Here are some points:
  1  35  37  -26  -40  -82  75  12  -67  2  28  -46  -57  -34  -21  -17  -40  23  -42  -38  50  60  39  3  55  14  49  54  7  -36  19  -12
  -21  30  -46  15  55  -39  -64  2  -7  19  6  -56  54  26  -25  18  -18  6  -82  10  -51  -41  41  63  16  28  -57  40  5  -39  88  -42
  62  9  21  65  -27  70  57  -4  -42  -69  -19  -15  -16  -19  73  -7  -7  -48  8  -30  -56  80  -91  8  1  -11  -93  43  36  55  86  32
  8  -83  -78  -3  50  -67  -27  30  28  -22  -55  -12  -46  14  5  34  52  -10  -27  69  15  -26  38  -3  -127  103  -35  -117  22  -45  -22  41
  0  52  40  42  -17  33  -28  45  21  -46  25  -32  -19  -12  27  13  -2  18  68  -11  -18  -16  44  -20  16  -46  0  -14  -55  19  27  -7
  0  28  -9  -75  -38  -31  -93  -21  19  -52  25  -66  36  4  -24  -65  -4  30  58  -3  34  -12  56  42  6  -42  86  -22  46  51  -5  -53
  62  15  62  -61  -12  -25  49  -92  70  -62  35  68  25  46  -127  -3  -16  -64  -66  24  11  -56  9  -52  -10  -63  18  -9  -27  -50  -10  56
  33  24  40  -53  26  12  24  31  -48  -11  -15  -21  -20  24  -18  7  4  29  53  10  -17  -2  -1  8  26  22  -17  -27  -49  -16  21  34
  -88  43  -59  -57  49  -25  -61  -11  -58  -14  63  30  -11  4  -40  -1  7  13  86  -66  -15  -44  28  23  35  127  -62  -13  -34  -14  -47  -26
  -16  -14  -25  -56  43  -3  27  12  -69  26  -12  76  -10  -37  4  -37  31  14  -3  -23  66  14  -62  -5  3  -11  91  73  4  30  92  -9
  -33  38  -13  12  -45  -26  5  17  17  -11  2  8  -23  -19  31  38  -25  14  -3  5  6  24  10  -6  3  -21  1  -34  -35  -10  -18  5
  -16  -1  -18  2  -14  -19  -9  -2  18  26  -15  -15  -16  -52  49  -9  -16  34  57  -12  19  -8  92  77  11  -26  49  7  16  -78  -36  -6
  11  -70  -15  -54  29  15  50  12  16  12  -2  18  -3  18  24  -13  -4  -29  -36  -32  37  43  -92  34  -25  -21  -44  40  1  51  14  42
  15  -3  -41  -36  -10  -9  -18  -8  44  35  10  -51  -19  -13  -8  15  -2  11  -15  5  -6  0  -12  -21  -17  22  3  7  32  36  12  4
  -41  -37  26  14  -23  43  -40  33  40  -11  -7  15  15  -24  -35  4  -62  6  -21  14  27  -44  40  -24  41  -1  -20  -37  3  67  -25  29
  0  -72  -33  -91  -33  -17  22  -106  -25  4  -33  -18  -31  -13  -48  -1  52  4  -90  4  30  -19  -7  -12  -72  106  19  8  63  -1  -53  1
  21  15  46  -49  26  -20  27  14  25  -2  -24  4  27  -8  0  -19  14  -35  114  16  -8  35  11  14  26  -56  20  -4  25  -21  1  -21
  -5  27  -33  -31  31  -12  -41  28  12  -11  29  42  2  -6  -49  -51  0  10  70  -7  16  -48  15  -23  27  58  -32  -30  -36  59  -60  -13
  65  37  32  23  -29  -38  -69  -26  27  -36  58  -24  -39  27  -54  -32  -58  16  -7  -53  -88  -55  -23  28  -13  -9  -11  36  -14  -30  16  -55
Then 10 other points, each followed by its number:
  40  -10  -16  3  14  17  13  -31  -13  -21  -17  -22  -14  -5  0  42  4  2  16  11  17  1  9  -10  9  8  -10  34  21  -1  0  11 0
  -74  44  10  31  -30  -31  -16  45  17  -48  36  27  21  -42  32  23  -16  6  -20  21  11  -30  4  4  51  -11  15  -28  -10  8  -16  34 1
  -29  41  -44  -39  -106  -8  -34  -9  37  -42  -4  8  56  -66  -3  -96  56  0  23  26  22  -33  37  12  -18  -34  63  10  19  81  -23  9 2
  33  -48  -3  22  25  39  -27  -40  21  -20  12  4  46  -1  -20  -11  -28  -16  3  -26  -21  9  -2  11  -2  7  35  32  21  35  -66  -12 3
  -14  -56  0  -12  -6  -3  -12  -24  26  7  -8  11  9  -14  -4  -6  -10  -23  -24  -17  34  -13  -36  3  9  -30  -6  34  2  24  -45  29 4
  51  4  43  0  -20  -15  -24  -3  -17  8  6  -43  -32  36  -20  4  33  -6  48  60  16  -3  60  -11  7  27  29  -83  5  39  6  -43 5
  12  63  15  -9  5  -55  20  -20  46  -2  4  -42  -50  5  10  -59  25  -37  20  -13  1  -10  -98  -26  -13  -39  -17  36  -22  -13  26  -75 6
  10  -43  -54  -111  -62  -59  12  -121  -39  12  -42  -4  -1  -23  -62  27  89  10  -127  -30  70  -41  8  -25  -118  127  35  39  55  51  -46  31 7
  -45  -116  -10  -40  105  -22  -30  39  -120  -73  -15  29  -67  34  34  -95  -65  -4  -127  -127  -62  47  -60  6  -102  42  -86  43  -7  -10  4  5 8
  4  -6  -9  -34  -9  50  -6  23  -24  -3  -18  10  -20  -18  8  -16  -3  18  -33  -14  -9  8  0  -37  -33  4  5  -12  1  -13  7  -29 9
Which of these numbered points is nearest to each point below by angle, seen from the average point of the first points? Its number follows each.
  -35  43  -51  -13  -71  -66  -14  -107  43  30  17  7  32  45  -58  -75  41  -53  8  23  54  29  15  42  90  -26  82  33  43  13  23  1 > 2
  -10  48  37  13  -29  -20  -125  -37  59  14  36  -60  -7  43  -57  -102  -28  -6  24  -60  -47  -30  4  -1  -8  -34  -7  31  -24  27  38  -58 > 6
  64  -19  -4  33  -5  31  -29  -59  -13  50  -61  34  67  4  -1  -27  7  -1  82  -33  -90  -3  9  67  22  47  43  -8  -46  -15  -12  -28 > 3
  16  -17  -93  -44  -11  -12  -3  -8  -28  38  -49  2  48  0  24  41  19  5  45  35  18  -34  43  53  45  4  26  15  45  -49  -8  2 > 0
  -3  -18  21  115  21  41  -27  -1  -12  8  87  -33  77  20  -22  28  -44  -41  -33  11  -35  -64  20  -48  15  -11  82  -10  -13  105  -8  20 > 3
  24  36  -3  85  6  -22  -30  90  -78  45  25  -32  -66  20  11  67  1  -57  61  36  66  34  -36  8  12  35  26  -82  -5  20  -55  -16 > 5
  25  -35  -20  -8  26  17  26  -11  11  15  -6  -2  18  -45  17  45  24  -14  16  -41  20  -14  -23  23  -5  19  14  -6  48  -13  25  17 > 0
  -5  -15  -31  -55  -31  56  22  -18  -31  -25  -35  -4  -20  -19  39  -19  27  41  -42  8  -26  6  -8  -66  -69  29  13  -17  3  -39  40  -42 > 9
  -47  -34  -2  -10  46  5  -5  6  -61  -5  -17  2  9  -6  -17  -49  9  23  -52  -36  4  53  -28  -32  -70  24  -79  34  8  -6  27  23 > 8
  1  0  -34  -12  -33  -18  -14  -20  0  35  -29  -30  -14  -13  -22  15  10  12  4  -19  3  -30  -9  -31  9  27  21  -11  45  24  19  7 > 7
  11  -78  -57  -35  53  -119  -27  65  -20  -7  -45  -17  -85  -18  -28  89  72  -32  -1  70  6  -40  115  31  -127  76  -15  -18  50  -69  -7  26 > 7
  -45  -76  6  -43  15  41  -23  -14  8  32  -92  37  -45  16  22  -72  13  43  -104  11  27  46  -21  -63  -30  2  -43  -22  -71  -6  25  -37 > 9
  -65  -14  28  3  72  25  -3  15  -90  -32  -29  1  -44  -8  -20  -70  -37  -6  -100  -32  -12  52  -50  -44  -61  70  -127  82  -13  -58  -32  -33 > 8
  -42  -78  58  -12  -3  47  9  -5  24  38  -85  45  -12  -2  38  -9  14  39  -45  -1  32  57  -11  -30  25  -59  -47  -38  -41  -30  13  -65 > 9
  58  37  53  127  -82  2  49  22  -127  79  51  -82  -56  -46  11  40  31  -12  127  98  32  -9  63  76  2  55  -3  -80  13  -52  -13  36 > 5
  0  -42  63  -5  -9  -24  -34  -8  44  34  -26  -25  -52  -11  -42  2  2  -14  -3  -19  71  0  12  -21  8  -18  -5  42  -27  2  -23  12 > 4
  -17  -67  -43  44  -7  -77  30  15  127  -18  1  37  1  -8  -56  28  -18  -47  -115  -39  -8  21  -11  -19  -76  -51  -74  -13  8  9  -64  87 > 4
  62  -68  97  -7  -21  -23  -78  4  -43  26  9  -76  -95  36  -83  41  9  -63  -42  80  -20  5  127  -46  48  -7  -2  -34  -38  -16  71  -14 > 5
  -11  21  -15  40  41  -32  -83  6  -58  -16  -13  -61  48  3  6  33  -75  -7  -89  -24  -100  -37  63  22  -23  40  -18  47  25  -28  38  15 > 8
  -12  -12  62  9  39  -18  -22  -7  -85  8  5  17  -14  48  17  -28  -17  -45  36  -2  -5  15  11  69  45  -15  -12  36  20  14  77  -23 > 8
  -127  118  15  110  -57  -17  -28  7  -25  -99  61  124  -46  31  -30  15  -21  44  -1  -9  -16  -77  78  4  86  -12  -8  -18  -71  -38  -39  -33 > 1
  -40  23  -24  41  62  14  56  39  1  -73  96  73  -16  21  13  31  50  -48  -24  61  28  -3  -10  -39  -42  -6  50  -53  -82  -9  28  32 > 1
  -9  -33  -15  -54  54  -4  25  9  74  7  7  56  -53  92  31  21  58  48  65  -2  5  9  -76  -35  -11  -16  -1  -34  21  3  -20  -40 > 6
  64  93  43  -64  -13  12  -42  -21  -33  23  81  -42  -38  127  -10  83  -13  24  -21  -6  -69  -13  17  -27  41  -43  31  -13  16  4  31  -12 > 5
  -8  -35  4  -17  83  -27  -8  50  -59  44  14  25  -28  38  16  -3  -13  -15  45  70  -41  1  19  29  10  33  -13  57  24  -13  30  22 > 8
  32  35  -21  -35  -15  9  -5  -44  27  -9  39  10  30  46  -21  -6  -33  2  -8  -15  -72  -64  -10  1  -16  9  65  1  12  -23  10  -3 > 3
